In the rows, zero is written as 100.
First come named turns, each shown by rows before and after it. For each pair of rows after them, which turns, in which order, take the first row to the second? The first pair is done for you.
W (before => after):
105  81  93 105  76  94  75 117 112 115  79 107 100 122 => 109 101 108 109  73  92  74 113 112 113  87 111 104 128
100 117 119 105 115 107 107  93  88 100 105 100 102  98 =>  98 111 112 101 119 107 112  91  83  97 101  95  99  91
 88  93  94 112 104 104  92 100 114 107  99 106  95  97 =>  89 101 101 114 103 103  91  99 116 107 103 109  97 100
A (before => after):
113 104  93  90  93  94  99 109 109  83  86  90 102 100 => 102 115  94  97 118 105 112  86  97  89  98  98  98  90
 95  83  82  95  90  97  91 124 108 103 104  91 100 105 => 102 124 106  89  91  90 108 101  88  89 113  85 101  97
101  78  91 100  98 104  93 115 115 109  95 104  99 104 => 115 117 116  90  89  92 105 100  99  89 100  94 103 101
109  90 102  86  96  88  92 111 102  91 103 104 105 104 => 103 106 107  89 112  95 104  93  90  93 113 107 103  96
R (before => after):
106 107 104 108  98  96 102 101 102  99 103 109 110 109 => 104 107  99 104 106  98 112  93  91  94 101 103 105  98
104  98 102  89  83  87 106 103  92  83  83  85  96  97 => 100  84  93  90  85  90 103 108  95  88  81  87  94  98
109 117 119  93  86  84  91 100  97  87  96  88 102  99 =>  99  98  98  87 102  92 102  91  85  86  88  81  93  81
M (before => after):
101 115 109 105  98  98 113  94  93  92 112  94  97  95 => 103 117 113 109  93  97 107  98  99  95 114  98 100 102
112  97  91 104  81  84  84 110 121 111  87  93  95 126 => 105  90  73  89 103  89 108  89  95  99  79  77  82  98
101 121 113 104 116 106 114  80  92 101 115 107  97  94 => 112 121 123 104  88  95  95 103 112 101 111 108 106 114

(two turns a pair)
109  97  89  93  89 100 107 108  98  88  95  89  96  97 => 102 108 101 112  98 110  98 106 109 106 113 110 101 110 -> M then M
 93 107 121 108  93 111  96  92  95  99 123 105 108 108 =>  97  97 107  90  92 104 108  87  81  83 107  85 101  92 -> M then M
105 112 114  95  91  97  91 104  99  92 104  92 106 107 =>  97  89 101 100  95 104  84 114 108 102 100  98 104 110 -> A then A
106 102 103  99  87  95  92 112 107 103  99 102 104 109 => 100  97  90  92 104 101 109  95  89  98  96  94  96  90 -> M then A
113 131 123  91  87  82 108 107 101  90 100 101 108  98 => 101 132 117  95 111  93 121  89  89  95 106 104 102  85 -> W then M
103 101  89  90 110  77 102  95  93  93  88  94  94  84 =>  97  86  81  97 114  83  95 102 101 104  89 101  94  88 -> A then W
108  82 100 115  95  91  70 124 119 101  96  94 107 112 =>  89  86  91 121 137 110  95  90  96 108 107  99  95  88 -> M then M
112 118 120 102  80  90  92 111 109  98 108 105 108 114 => 102 130 119 105 105 100 107  87  93 101 118 109 102 100 -> R then M
103 112  91  83  84  93 101  91 103  95  90  83 101  93 =>  90 112  88  97 110 110 106  78 100 109 101  98  97  88 -> W then M
 88 114 112 113 118 114 111  79  95 107 117 122 104  99 => 100  97 112 113  84 102  86 114 121 108 105 121 112 121 -> A then W
 76  97 105 101  99 114  86 108 137  93 104  97 111 116 =>  77 115 105  86 112 112 111  81 108  75 102  81 103  92 -> A then R
107 115 110 103  93  96  96 104 103  98 102 105 102 106 =>  94 100  96 108 112 108 100  97 100 108 103 110  96  98 -> W then A
 94  98  88  99 121 110 106  84  85 100 101  97  92  82 => 100 124 113 110 113 108  98  86  94 106 116 110 101  99 -> M then R
 98 107 105 111 103 104 101  99 107 105 108 115 104 114 => 108 107 101  91  90  91 109 100  97  85  93  94 102 104 -> M then R
110 121 123  95 103  95  72  94  97 102 110 102 112 110 => 106  92  94  76 108  93  84  92  82  89  87  80 100  88 -> M then R
 96 117 115 112  95 108  99  94 104 100 105 105 105 106 =>  99  92  99 100  82 101  93 110 109  93  87  93 104 105 -> A then M
114 115 114  92  83  92 100 112 102  91  99  94 108 108 => 100 123 112 104 113 108 112  90  93 102 114 106 104  97 -> M then M
102 112 103  91 100  92 117  88  86  84  94  85  97  95 => 106 119 119 105  87  91  98 103 107  96 104 101 108 117 -> M then M
116  86 103 101  98  94  71 106 117 113  90  93 102 108 => 121 111 118 100  96  90  76  97 111 107  98  94 105 110 -> W then W
102  83  98  88  88 117  97 108 100 115  90  87  90 102 => 109  94 106  83  81 111  98 106  96 107  89  82  92 102 -> M then A
100 107 114 104 105 101  92  94  95 105 103 110  99 104 =>  94  91 101 103 112 106  93  94  94 108  99 108  95  99 -> R then R
117 116 118  96  76  90  80 109 108  97 100  98 108 122 =>  92  87  80  91 122 111 109  81  81  99  93  91  88  84 -> M then A
102 115 106  94 111  96 113  84  78  87 102  89  92  86 =>  98  73  81  92 106  98 101 106  92  93  87  87  89  88 -> W then A
 99  90  94 100  94  98  98 109  98  98  94  94 101 105 =>  93  89  93 105 105 105 101 104  96 104  98  99  98 103 -> M then W
 90  98  96 101 107 112 105 100  89 117  92  98 108 101 =>  96 113 109 103  99 107 102 100  90 115  97  99 113 108 -> R then R
114 107 111 110  93 120  88  97 114  96  98 114 102 110 => 121 110 109  95  85 111  96  94 102  80  87  98 100 101 -> W then M
113  68  87  79  98  99 104 112  94  79  88  70  87  86 => 101  65  80  88 120 112 110  99  90  90  96  80  82  79 -> A then A
 91  79  75 106 106 106  98  95 107 103  94  97  94 100 =>  95 109  90 100 110 102 112  74  89  91 100  91  94  92 -> A then M
 97 115 111 101 115 108 113  77  88  96 112 100  96  95 =>  94  68  85 101 103 108  94 107 110 105  94  98  94 104 -> A then M
105  84  90  92 104 102  87  95  99 102 102  95  99  89 => 112  92  96  88  96  96  87  96  97  95 101  90 100  90 -> A then W
111  86  97  95  83  95  86 118 115  98  91  95 106 114 =>  94  89  84  94 122 110 112  86  89  98  96  93  94  87 -> A then R
 85  83  77  93 105 104  99 115  93 102  80 103  86 108 =>  89  97  94 106  97 104  86 122 106 111  92 117  95 125 -> W then W
103  92  88  90  92  97 102  94  94  91 100  89  89  80 => 101  88  86  91  93  98 101  95  96  93 100  90  89  80 -> A then A
110  86  91  72  72  93 116 122 110  85  65  70  85 102 => 118 107 111  78  60  88 108 125 116  85  73  76  92 116 -> W then R
105 120 107 100 107  98  97  97  95 105 100 103 105 102 => 109 117 103  91 100  93  98 100  93  97  92  95 105 100 -> M then W
103 110 114  95  92  91 117 107 101 105  98 104  93 101 => 100 104 106  91  97  93 121 103  95 103  94  99  88  94 -> M then W
103 103  91  85 111 102 120  82  77  88  91  85  91  80 =>  90  68  77 106 116 115  97 105 106 116  95 105  92  97 -> R then M
 97  80  97  87 108 100 103  87 109 109 104 109  97  95 =>  98  86 104  93 104 100  97  91 115 113 110 115 101 102 -> W then W
 89  96  88  98 121 110 107  83  83 101 102  94  97  80 => 103 108 112 109  87  99  78 112 113 109 109 108 113 115 -> M then A
103 115 108 117 113  88 110  96  92 104 121  93 111 105 =>  94  85  90 121 117  95 102 108 102 115 115  97 107 106 -> R then R
111  88 110 112  82  99  77 112 114 103 100 107 116 106 => 114 118 120  99  92  95 102  84  85  85 103  95 112  88 -> R then M
 85  91  94 111 122 113  98  93  98 112 102 107  90  90 =>  99  88 102 110  92 100  78 117 117 109  96 106  99 110 -> W then M
 91  87  93 105 118 111 103 105 103 117 113 111  97 109 => 101 117 115 105 109 103 104  99  99 108 121 110 103 115 -> R then W
 99  85  83 105 112 110  96 102  97 109  98 101  90  91 => 103  99  99 115 104 107  86 108 109 115 107 111  98 105 -> M then W
101 111 108  98 104  94 106 100 101  97 105  93 102  99 => 102  98 102  97  97  93  99 111 108  98  99  92 102 104 -> A then A
 95  86 103  97 115 102 106 103  99  93  92  95  98  93 => 102  87 108  95 101  96  99 112 105  91  89  93 102 101 -> A then R
105  95  86  91  91  94 104 111 106  99  85  86 106  92 =>  99 101  85  92 106  99 114  96  95  99  90  87 103  82 -> A then W
104 100 120 114  95  99  87 114 116 117 108 109 114 129 =>  87  77  94 116 123 114  99 103 106 125 106 110 103 110 -> R then A
111  78  99 118 104 100  92 112 120 106  96 110 104 112 => 103  98 106 123 125 109 107  88 104 108 108 115 101 102 -> A then A
100 100  94 103  83  93  95 114 108  94  95  96 109 108 =>  92  94  83  97  99  98 110 101  93  91  91  89 101  91 -> M then A
 98  97 101 106 103 104  87  99 102 116 101 106 101 102 => 103 103 107 104  94  98  85 102 103 113  99 104 104 105 -> W then A
101 100  99 101  87  98  80 113 111 111 103 105 104 112 => 102 123 106  91  98  96 102  88  86  97 106  94 100  94 -> W then R
 93  96  99 106 116  99  98  99 106 114 108 111 104 100 =>  98 112 110 103 113  95 102  92 100 107 111 109 106 100 -> R then W
102 100  97  92 102  99 104  98  89  90  92  94  95  95 => 103  90  97  99  94  99  92 112 103  99  92 101  99 107 -> W then R
 95  75  98 101 105 106  75 104 113 114 106 108  91 117 => 111 111 115  78  95  89  95  85  84  82 100  84  91 103 -> M then A
 85 123 120 121  98 104  81 106 103 106 126 115 114 119 =>  78 124 106 106 120 108 109  79  72  92 119  98 101  88 -> M then A
104 102  99 100 105 104 103  97  95 100 101  96 101  93 => 108 102 101  98  96  99  98 104  99  98  97  94 103  98 -> R then A
105  62  85  99  89  96  83 125 119 103  90 101 101 110 => 115 135 130 101  96  90 103  88  95  90 117 105 108 108 -> W then A
 83  89  95 112  96 112  91 117 111 105  88 110 106 123 =>  90 131 118 106  99 106 109  92  90  89  98 104 108 114 -> W then R
 95 107 108 110  93 105  97 103 102 103 103 103 106 108 =>  90 100 102 112 101 110  99 101 101 107 103 105 104 104 -> W then A
112 105 107 100  77  91  92 106 105  97  97  91  94 100 =>  97  95  92 104 108 107 106  87  93 105 102  94  85  84 -> R then A
106  98  75 102  91 103  93 116 103 108  95  99  91  97 => 107 108  85 108  90 103  89 117 107 112 102 106  95 105 -> M then R
112  96 115 109  77  97  96 106 116  96 105 108  97 103 => 109 113 118 106  91 101 112  85  99  90 110 104  93  89 -> R then M
 89  73  82  97 110 104  94 106 105 102  91  96  94  96 =>  91  72  84  96 104 101  90 111 109 102  90  97  96 100 -> W then M
 91 109 103 101 116 106 113  82  79  99 108 101  95  91 => 108  94 104  91  77  87  92 115  99  89  91  90 102 108 -> R then A
102 111 117  99  96  94  94 105 105  83  92  93 110 101 =>  93 116 118 106 114 104 100  91  99  92 102 101 107  96 -> M then M
 99  96 101 100 113 109 106  97 100  99  94  96  91  90 => 106 106 108  96 104 102 107  97  98  91  93  91  92  91 -> A then A
103 101  94  81 106  96 120  87  80  86  93  82  94  81 =>  93 117 109 106 123 110 115  79  89 109 117 108  99  92 -> M then W
